Each row has a name. Each question is about the rows just above it.

Columns, left to right: Z T D B K R X
[182 182 104 102 104 104 182] = Z_459
[147 118 113 154 173  99 178] = Z_249
[100  78 126 152 140 105 112] = Z_36
[157 149 118 119 153  83 173] = Z_649
[144 182 138 102  90 104 115] = Z_240
[153 127 115 127 165  90 177] = Z_279
[108  73 120 154 160 158 133] = Z_518
Shuffled Z_279 with one entry gone: [127 177 115  90 127 165], missing
[153]
How many times does Z_279 hold [153]?
1
How many times does Z_459 hold [103]?
0
[105  83 104  90 158] is in which column, read top down?
R
[118 138] is in which column, read top down?
D
Count of [105] in Z_240:
0
Z_36 without one entry, shuffled: [126 105 152  78 100 140]. Gone:
[112]

Columns, left to right: M U E W H F P J Q
[140 154 145 166 159  86 101 171  93] -> Z_459
[167 167 128 109 170 156  91 156 167] -> Z_249
[150 164  88 171 180 167 127 143 125] -> Z_240
Which column holds this, read top down? [159 170]
H
Which column holds [128  88] top down?
E
Which entry of Z_459 is missing from [159  93  86 154 101 145 140 171]?
[166]
Z_459 without one entry, shuffled: [101  86  93 159 171 154 145 140]. Gone:
[166]
How many times does Z_249 hold [166]?
0

Columns, left to right: A N L V Y S C G
[144 123 156 149  90 111 122 156] : Z_569
[115  99 158 124 125 111 143 123] : Z_459
[138  94 165 137 124 111 101 145] : Z_518
[135 124 129 125 105 111 135 106] : Z_614
[133 138 138  79 139 111 123 130] : Z_649
Shuffled Z_614 with one entry gone: [106 105 111 129 124 135 135], missing
[125]
Which entry of Z_649 is missing from [133 138 111 123 130  79 138]?
[139]

Columns, left to right: Nesa kel Kisun rog vuv sef Rudop daz Tusib vak
[133 122 135 133 133 133 135 135 128 135] = Z_728
[118 128 138 130  96 127 141 129 101 127] = Z_279
[140 134 132 140 129 125 121 122 111 114] = Z_518
[119 122 123 126 134 137 134 127 112 120] = Z_249
[141 123 115 140 141 115 143 141  93 141] = Z_614
[119 122 116 126 146 137 134 127 112 120] = Z_649
[105 120 130 181 181 145 135 121  91  94] = Z_36
Times [142] occurs in Z_614:
0
Count of [133] in Z_728:
4

Columns, left to right: Kebe tefuv Mesu Vobir
[ 84  84 137  87] -> Z_649
[190 167 108 181] -> Z_459
[115  92 108 143] -> Z_249
[126 167 137 153] -> Z_969
[ 88 145 116 153] -> Z_518
[ 94 156 180 134] -> Z_36
[158  71 152  78] -> Z_569
[147 177 108 125] -> Z_279
Which column holds this, read top down? [115 126  88  94 158 147]
Kebe
Times [71] occurs in Z_569:
1
Z_279 without one entry, shuffled: [147 108 177]. Gone:
[125]
Times [86] occurs in Z_649:
0
Which column holds this, read top down? [ 92 167 145 156]
tefuv
[167  92 167 145 156  71] is in which column, read top down?
tefuv

Columns, left to right: Vuse Vot puvif vode boz
[122 131 168 137 121] -> Z_856
[125 129 140 130 126] -> Z_969
[127 140 139 130 126] -> Z_249
[122 131 166 139 121] -> Z_569
[125 128 141 124 126] -> Z_649
[136 125  76 117 137] -> Z_728
[166 141] is in which column, read top down?
puvif
Which entry of Z_249 is missing from [126 130 127 140]?
[139]
Which column holds [127 122 125] top down?
Vuse
Shuffled Z_649 with one entry gone: [141 124 126 128], missing
[125]
Which entry of Z_728 is missing from [117 137  76 125]?
[136]

Columns, left to right: nasud pazo bazod zov fol zagog Kunus vez gudam
[162 121 120 125 133  97 105 164 127]  Z_569
[104 146 150 107 137 150  92 142 165]  Z_649
[108 172 123  93 152 149 100 166 150]  Z_614
[154 123 124 150 107 101 157 131 106]  Z_240
[ 81 149 181 101  98 153  86 110 163]  Z_969
[148 101 112 143 143 101 143 101 143]  Z_518
[144 137 128 106 120 133 122 161 138]  Z_856
[120 123 103 144 140 117 147 137  97]  Z_249
[162 108 120 125 133  97 105 164 127]  Z_36
How many times does Z_518 hold [143]?
4
Which column holds [150 106 163 143 138  97] top down?
gudam
Which column holds [143 106] top down?
zov
Count of [151] in Z_649:
0
Which column holds this, read top down? [143 138  97 127]
gudam

